Each path below is one point turned by a fixed rotation once a step. After each direction that follows a path, write how fast that rotation turns it, in degrees each step (0 if it stays still).
Each turn is a multiple of 5 degrees from 10 to 175, or 0.
Each row of a path follows its step; steps can be skipped.
path 1
step 0: 1.089	-1.533	-0.439	1.686	-0.036	1.438	-0.613	-0.272	0.900	0.179	1.530	-1.333	0.417	0.825	1.157	1.512	0.208	2.720	0.864	-0.588	-0.371	-0.803	-0.153	-0.041	2.069	-1.213	-0.462	-1.128	-2.738	-0.318	-0.045	-0.846	-0.374	0.055	-0.077	-0.958	-0.457	1.391	0.971	-2.107	-1.568	-0.255	1.003	0.116	-1.629	1.928	1.754	-0.557	-0.999	-0.308	1.636
step 2: 0.912	2.296	0.946	-0.647	-1.358	1.204	-0.463	-0.569	-1.990	-1.651	-0.360	0.916	-0.537	0.954	0.255	0.839	1.179	-1.050	0.406	0.122	0.930	-1.423	0.552	0.988	1.405	-0.021	-0.972	0.842	-1.160	-0.914	-1.740	-0.472	1.072	0.138	0.329	-2.375	-0.053	1.734	0.678	-0.783	-2.233	-0.124	0.604	-1.260	-1.917	-0.506	1.947	2.095	-1.289	-0.313	1.153
step 6: 0.442	0.508	-0.020	0.470	0.616	0.201	-1.155	-0.720	0.769	-0.536	-0.478	-0.367	-0.929	0.287	1.159	2.812	-1.904	1.742	-1.648	-1.151	0.134	-0.223	2.350	-2.076	0.787	-0.567	0.098	-0.557	-0.376	-0.673	-1.018	-2.041	1.093	1.380	0.896	-1.557	0.318	-0.100	0.923	-1.803	-2.006	0.071	0.395	1.085	-0.219	2.363	-0.157	-0.785	-2.131	0.654	1.047
step 11: -0.504	-0.013	-1.325	1.975	-2.201	0.893	-0.073	1.645	0.594	-1.426	1.873	0.577	-0.835	-0.971	-0.196	0.885	-0.576	-1.791	1.082	1.864	0.741	-0.021	0.211	0.179	2.416	-0.363	0.107	0.322	-1.195	-0.823	-1.628	-1.325	-0.562	0.031	1.874	-2.173	-0.234	1.405	-0.043	-0.768	-2.746	0.856	1.822	0.498	-0.487	-0.714	0.552	-0.465	-0.798	0.064	-0.273
step 12: -0.490	-0.633	0.623	-1.035	-0.273	-0.284	-0.125	-0.442	1.758	-2.236	-0.229	-0.131	-0.085	0.136	1.165	1.026	-0.352	1.389	-0.236	0.903	-2.882	1.249	1.461	-0.483	1.223	-0.556	-0.628	0.757	-1.590	-1.310	-0.563	-1.876	-1.061	2.064	0.863	-1.734	-1.128	1.086	0.463	-2.056	1.157	0.288	-0.716	-0.099	-1.841	1.185	-0.018	-2.057	-1.742	0.191	1.075
step 15: 1.383	1.562	0.367	-0.510	1.047	0.387	1.835	0.561	1.452	0.482	-0.141	-0.897	-1.041	-1.149	-0.168	1.805	0.774	0.213	-0.228	-0.590	2.096	-0.657	1.673	-1.764	2.295	0.513	0.108	-1.704	-1.799	0.018	-1.307	-1.776	-1.040	-0.815	-1.549	-1.730	0.716	-0.774	-0.259	-1.614	-2.239	-1.352	-0.113	-0.655	-0.037	1.101	0.856	0.446	0.559	0.199	1.282
step 16: 0.768	-1.077	-0.641	-0.653	2.036	1.450	2.764	-1.523	0.260	-1.390	1.291	0.142	-0.479	0.554	0.646	-0.006	-1.211	-0.869	-0.970	-1.597	0.967	1.634	0.887	0.909	1.199	0.305	0.245	0.820	-1.509	-1.843	-0.395	-1.208	-0.031	-1.694	2.057	-1.948	0.262	1.398	-0.894	1.022	-0.247	-0.742	-0.075	-0.187	-2.609	-0.764	-0.162	-0.127	0.449	1.470	0.998
step 18: 1.165	0.235	0.044	0.720	0.800	-0.349	-0.478	-1.782	1.100	-1.714	0.688	-0.053	-0.504	2.116	2.598	0.963	-1.393	1.669	-0.562	1.300	-2.441	0.112	-1.026	-0.232	0.238	0.245	0.311	-0.937	-1.504	-0.149	-0.902	-2.962	0.701	-0.141	1.662	-1.154	-1.017	0.076	0.616	-0.558	0.979	-0.675	1.717	0.718	-0.798	1.466	1.799	0.432	0.434	0.839	1.374
step 20: 0.880	-0.386	0.956	0.401	-0.277	1.648	-0.102	-0.399	-0.760	-0.861	-0.569	-0.623	-0.380	-0.825	1.127	0.261	0.935	-0.539	-0.782	0.201	0.166	0.285	-1.667	0.693	0.978	1.622	-1.078	-1.981	-0.569	-0.025	-1.688	-0.031	0.886	0.153	2.000	-2.706	-0.097	2.056	2.630	-0.404	-3.490	0.523	1.336	0.302	0.395	-0.094	1.186	0.327	0.846	1.818	0.233
step 21: 1.698	-1.833	0.353	-1.278	0.969	1.881	0.561	-0.605	0.202	-1.144	0.408	-1.019	0.770	-0.512	-1.758	2.365	1.622	0.675	-0.016	-0.710	-0.385	-0.551	0.561	-1.390	1.729	-0.316	-0.156	-0.883	-0.907	-0.587	0.013	-0.952	-2.705	0.941	-1.626	-2.137	0.942	0.123	1.595	-1.821	-0.638	0.380	-0.839	0.826	-1.872	0.478	0.561	-0.259	-1.384	1.135	0.889
step 25: -0.898	-2.205	-0.191	-0.915	2.075	1.833	1.421	-1.737	0.200	-1.829	-0.651	0.241	-0.750	-0.221	2.346	-0.466	-0.793	-2.058	0.061	0.175	1.375	0.113	-0.118	0.248	2.053	-0.896	-0.512	0.617	-0.255	0.371	0.627	-1.539	0.550	1.612	1.098	-1.665	1.540	1.351	0.257	-0.744	-0.797	-1.190	-0.857	-0.327	-0.847	0.563	1.444	-1.108	-1.174	-1.697	-1.140
Speeds:
-0.251	-0.355	-0.241	0.194	0.321	-0.331	-0.011	-0.600	0.224	-0.306	-0.040	-0.230	-0.194	0.259	-0.144	-0.396	0.713	0.541	0.299	0.465	0.529	-0.039	-0.620	-0.097	-0.049	-0.242	0.233	0.372	-0.066	-0.176	0.305	-0.094	-0.151	0.126	-0.433	0.258	0.068	0.509	0.261	-0.306	0.953	0.578	0.070	-0.119	-0.301	-0.385	0.079	-0.264	-0.096	0.734	0.113 -> 80
0.041	0.158	0.179	-0.738	-0.632	-0.481	-0.317	-0.331	-0.187	0.033	-0.200	-0.564	0.187	0.135	0.357	-0.014	-0.170	0.505	-0.459	-0.256	0.222	0.489	-0.205	0.597	-0.531	0.259	-0.242	-0.035	-0.087	0.006	-0.318	-0.054	0.083	0.025	0.776	0.029	-0.074	-0.002	-0.070	0.129	-0.030	-0.108	0.526	-0.172	-0.606	0.042	-0.498	-0.656	0.512	0.454	0.322 -> 175
-0.238	-0.259	0.390	0.174	-0.578	0.089	-0.247	-0.123	-0.242	0.195	-0.311	-0.403	0.200	-0.131	-0.177	-0.282	0.076	0.200	-0.190	0.421	0.254	0.153	0.045	0.685	0.443	-0.123	0.356	-0.064	0.949	-0.325	0.003	-0.327	-0.018	-0.359	-0.149	-0.768	-0.350	0.533	-0.300	0.426	-0.049	-0.190	0.358	-0.295	0.588	-0.259	-0.167	0.613	-0.549	0.027	-0.220 -> 120
0.014	-0.114	-0.121	-0.522	-0.447	0.410	-0.221	-0.624	-0.178	0.552	-0.057	0.029	-0.088	0.355	-0.292	0.825	0.520	0.175	0.146	-0.435	0.286	-0.545	0.400	-0.174	0.078	-0.713	0.276	0.013	-0.193	0.257	-0.120	-0.041	0.347	0.475	0.066	-0.059	0.484	0.138	-0.043	-0.185	0.321	-0.324	0.064	-0.464	-0.305	0.083	-0.326	-0.105	-0.422	-0.561	-0.667 -> 170
-0.301	0.535	-0.457	0.049	0.470	0.088	-0.132	0.131	0.291	0.143	-0.375	0.491	-0.343	0.352	0.307	0.340	0.092	0.297	-0.101	-0.163	-0.565	0.594	-0.194	0.177	0.610	0.137	0.304	-0.297	0.076	-0.086	-0.228	0.845	-0.538	-0.222	0.414	-0.434	0.196	0.189	0.191	0.006	0.486	0.122	0.303	-0.191	0.129	-0.081	-0.169	0.226	0.576	0.164	-0.837 -> 170
0.401	0.064	-0.476	-0.384	-0.152	1.167	-0.405	-0.039	0.411	-0.117	-0.238	0.041	0.096	0.196	0.196	-0.307	-0.040	0.054	-0.183	0.150	0.314	0.086	-0.186	0.296	-0.380	0.075	-0.674	-0.632	0.082	-0.159	0.159	0.209	0.064	-0.031	0.111	0.176	0.578	-0.506	-0.203	-0.105	0.233	0.462	0.068	0.132	-0.060	0.306	0.197	0.783	-0.743	0.401	0.141 -> 20
0.168	0.301	-0.283	0.562	0.421	-0.483	0.465	0.057	-0.317	0.071	-0.086	-0.130	-1.023	0.303	0.182	-0.112	0.412	-0.177	-0.716	-0.293	0.542	0.161	0.169	0.467	-0.279	0.053	0.070	-0.165	0.387	-0.158	0.254	-0.650	0.253	-0.245	0.078	-0.114	-0.104	-0.493	-0.257	-0.156	0.163	-0.083	-0.485	0.109	-0.239	0.725	-0.039	-0.151	-0.215	-0.040	-0.587 -> 35
path 2
step 2: 1.882	0.457	-1.334	-0.544	2.014	3.082	-0.709	0.608	-1.311	0.334	0.158	1.025	1.097	0.199	0.370	-0.311	-1.605	-2.321	-0.199	-0.339	-0.028	1.255	-1.757	0.736	-0.549	0.533	-0.029	2.489	-2.513	-1.061	-0.631	-0.079	-1.639	0.479	0.081	0.094	0.829	0.327	-1.139	0.012	0.242	-2.916	-0.477	0.008	0.169	-0.776	-0.093	-1.539	-2.091	0.112	1.192
step 4: 1.216	-1.738	0.571	-0.137	1.930	-1.592	0.163	-0.575	-0.340	0.547	0.027	-0.632	-0.432	0.381	-1.788	-0.272	1.999	1.057	0.781	1.149	-0.299	-0.617	-0.127	-0.324	-1.559	-1.483	-1.259	-0.357	2.306	-1.826	-0.142	1.885	0.229	-1.539	-1.886	-0.874	-0.042	-3.156	-0.454	0.827	0.159	-0.554	-2.153	0.353	0.120	-1.390	1.964	-1.477	-1.062	-0.733	0.362
step 5: 0.053	-0.162	0.707	-0.950	-0.550	1.910	1.020	0.385	0.934	-3.459	1.456	-1.461	-0.817	-0.323	-0.543	-0.649	-1.263	-2.830	-1.341	-0.073	0.291	0.485	0.421	-1.619	-1.016	1.500	1.942	0.963	0.551	1.643	-1.109	0.428	2.598	0.282	-0.613	0.362	1.064	2.305	-0.021	0.971	1.103	0.861	-1.144	-1.427	0.564	-0.265	0.315	-1.442	0.048	1.230	0.232
step 8: 0.061	0.672	-0.641	-0.125	1.796	3.285	-2.046	-0.772	0.358	1.902	2.276	-0.162	0.836	0.672	-0.318	2.263	-1.332	-1.070	-0.675	-1.756	0.525	0.274	0.672	-0.644	1.177	-0.355	1.097	1.649	0.206	0.472	-0.641	1.014	0.029	0.180	1.150	-0.144	-1.154	-0.592	-0.828	0.693	1.780	-0.411	2.877	0.301	1.231	-1.500	-1.514	-1.059	-1.574	-0.593	0.190
step 11: -2.127	2.698	-0.269	-0.565	-1.625	-0.584	-0.821	0.028	1.163	-0.643	0.403	-1.347	-0.702	1.437	-0.866	0.560	-2.252	-2.564	-1.116	-1.574	-0.041	0.084	0.477	-1.207	-2.021	-1.077	2.158	-0.186	-0.326	0.610	0.214	-1.605	1.229	1.476	-0.665	-0.854	1.223	0.572	1.143	-0.402	0.504	1.241	-0.991	2.043	-1.024	0.945	-1.412	-1.130	-0.645	0.598	1.063
step 14: -0.995	0.741	-0.235	-0.758	-1.717	1.777	-3.794	0.023	1.148	0.365	1.386	3.281	1.076	1.724	-0.643	1.213	-0.286	-0.142	1.711	-0.466	0.504	-1.023	-1.097	-1.507	0.510	-0.282	-0.261	-1.071	0.361	0.316	1.879	1.952	0.765	2.006	0.673	0.289	-0.912	0.731	-0.609	-0.278	0.643	-0.391	0.901	-1.345	1.217	-0.240	-0.829	0.609	-1.254	0.374	0.195
step 17: -1.481	3.532	-0.322	1.175	-1.954	-0.555	-0.504	2.486	-0.709	0.938	-0.184	-0.811	-1.034	0.009	-1.618	-1.544	0.088	-0.225	-0.078	0.584	-0.062	1.176	1.593	-0.360	-1.900	-0.856	1.987	0.688	0.490	0.629	1.209	1.290	-0.982	2.081	-1.182	-1.613	1.243	1.267	-1.349	-0.636	0.869	0.174	0.374	1.344	1.141	0.272	0.839	0.861	-0.669	-1.581	0.445
step 19: 0.563	-1.891	-2.555	-0.355	1.304	-0.302	-2.643	1.208	-0.606	-0.066	0.194	-0.226	0.114	1.379	1.005	0.592	-1.974	-0.527	0.510	-1.406	3.093	1.223	0.168	-0.333	0.360	-0.412	-1.534	-0.804	0.071	-0.056	-1.817	-1.164	-0.633	1.251	-1.678	-1.099	-0.693	-0.281	1.096	-3.564	-0.345	0.235	-0.639	0.682	-0.249	1.083	-0.570	-0.118	-1.494	0.220	-0.224
step 21: 1.045	-1.303	-0.320	1.152	2.069	0.133	1.228	0.208	-1.042	0.157	-0.269	0.342	0.650	0.201	-0.788	0.949	1.459	-0.056	0.002	1.188	-1.430	0.438	-0.522	1.854	-0.840	-1.170	-1.459	-0.305	2.642	1.875	-2.695	-0.205	0.884	-0.493	0.697	0.675	3.670	-0.371	0.065	1.200	-0.225	1.729	0.786	-0.004	-0.472	0.819	-0.868	-0.420	0.631	-0.535	-2.559
step 25: 0.367	-1.130	0.786	2.098	-0.101	-0.283	-0.829	2.258	-0.321	1.024	-0.160	-0.165	-0.109	0.464	-1.191	1.526	-1.640	-0.761	-0.850	0.880	1.822	2.699	-0.655	-1.824	1.677	-0.528	-1.139	-0.960	1.002	0.292	-1.051	0.113	-2.635	1.330	-0.561	-0.593	-2.454	-1.159	-2.005	-1.514	1.439	-1.086	0.269	-0.148	-0.458	-1.080	0.768	0.783	-0.159	-0.473	1.176
step 26: 0.285	-1.794	0.739	-1.797	-2.602	-0.520	0.926	0.965	1.543	0.403	0.921	-0.701	2.346	-1.511	1.095	0.352	0.649	-0.607	-0.182	0.236	-0.054	-1.270	-0.353	1.707	-0.351	-1.033	0.403	0.906	-1.628	-0.852	0.834	0.108	0.920	1.302	0.108	2.187	0.847	1.096	-1.472	1.561	2.676	0.661	1.934	0.277	-0.626	-0.965	-0.672	-0.760	0.421	-1.355	-2.435
Speeds:
0.072	0.163	0.807	-0.595	-0.155	0.006	0.328	0.148	0.267	-0.110	-0.172	0.136	0.158	0.251	-0.421	-0.122	0.330	-0.112	-0.106	-0.188	-0.585	-0.245	0.281	0.199	-0.343	0.428	0.205	0.314	0.384	-0.105	-0.432	0.628	0.147	-0.024	-0.441	-0.578	0.411	-0.609	0.127	0.259	-0.796	0.381	0.445	0.195	-0.199	0.408	0.292	-0.029	-0.205	0.139	0.589 -> 60
0.540	0.180	-0.316	0.250	0.594	0.310	0.141	0.292	0.306	-0.801	0.006	0.663	0.057	0.247	-0.124	-0.137	0.529	0.200	-0.453	-0.675	-0.066	0.426	0.494	0.198	0.048	0.035	-0.030	0.132	-0.355	0.169	-0.462	-0.068	-0.177	-0.244	-0.205	0.523	-0.001	-0.013	0.648	-0.005	0.625	0.250	-0.268	-0.402	-0.364	-0.035	-0.396	-0.309	-0.452	-0.114	0.298 -> 130
-0.081	-0.110	-0.181	0.194	0.216	0.322	0.133	-0.233	-0.214	0.876	-0.449	0.411	0.304	0.386	-0.141	-0.145	-0.451	0.084	0.671	-0.211	-0.132	0.642	-0.357	0.077	-0.378	-0.003	0.218	0.088	0.609	-0.105	-0.117	0.433	-0.145	-0.526	0.679	0.283	-0.132	-0.124	-0.007	-0.438	0.210	-0.028	-0.020	0.103	-0.412	-0.210	0.722	-0.513	-0.458	-0.368	0.272 -> 175
-0.252	-0.091	-0.677	-0.147	-0.185	-0.026	0.082	0.151	0.296	0.298	0.662	-0.740	-0.054	-0.099	-0.208	-0.056	0.606	0.119	0.597	0.135	0.117	0.309	0.491	0.705	0.022	0.488	0.432	-0.196	0.072	-0.069	-0.496	0.161	0.370	-0.243	-0.248	0.294	0.133	0.018	0.075	-0.676	-0.068	-0.339	0.577	-0.026	0.230	-0.279	-0.267	0.516	-0.562	-0.090	-0.330 -> 160
-0.088	-0.271	-0.288	-0.566	-0.120	0.462	0.016	0.482	0.471	0.267	-0.212	-0.369	-0.162	-0.113	-0.106	0.014	0.386	-0.533	0.395	0.535	0.529	0.129	-0.741	0.281	0.133	-0.704	0.084	0.063	-0.338	-0.157	-0.082	-0.534	-0.230	-0.017	-0.453	-0.078	0.083	-0.117	0.818	0.345	0.130	0.418	-0.345	0.546	-0.086	0.145	0.303	-0.175	-0.075	-0.265	0.479 -> 45
-0.009	-0.411	0.394	0.158	-0.220	-0.085	-0.202	-0.197	0.007	0.210	0.258	-0.293	-0.187	0.117	0.024	0.020	0.515	0.483	-0.280	0.251	0.059	0.435	-0.227	0.008	-0.738	0.502	-0.620	0.260	0.248	-0.310	0.147	-0.768	-0.217	-0.228	0.331	-0.673	-0.112	0.259	0.469	0.107	-0.461	0.060	0.015	-0.716	0.021	0.047	-0.452	-0.565	-0.288	-0.625	-0.178 -> 125
0.280	0.555	-0.186	-0.084	0.094	0.454	-0.217	-0.592	-0.197	0.047	0.717	-0.427	0.106	0.121	0.198	-0.694	0.397	0.189	0.285	-0.529	-0.091	-0.182	-0.352	-0.725	-0.153	-0.443	0.386	-0.109	0.043	0.179	-0.347	-0.274	0.727	-0.302	-0.042	-0.376	-0.207	-0.056	-0.392	0.498	-0.195	-0.269	-0.454	0.088	0.154	-0.343	-0.216	-0.161	-0.203	0.089	0.620 -> 10
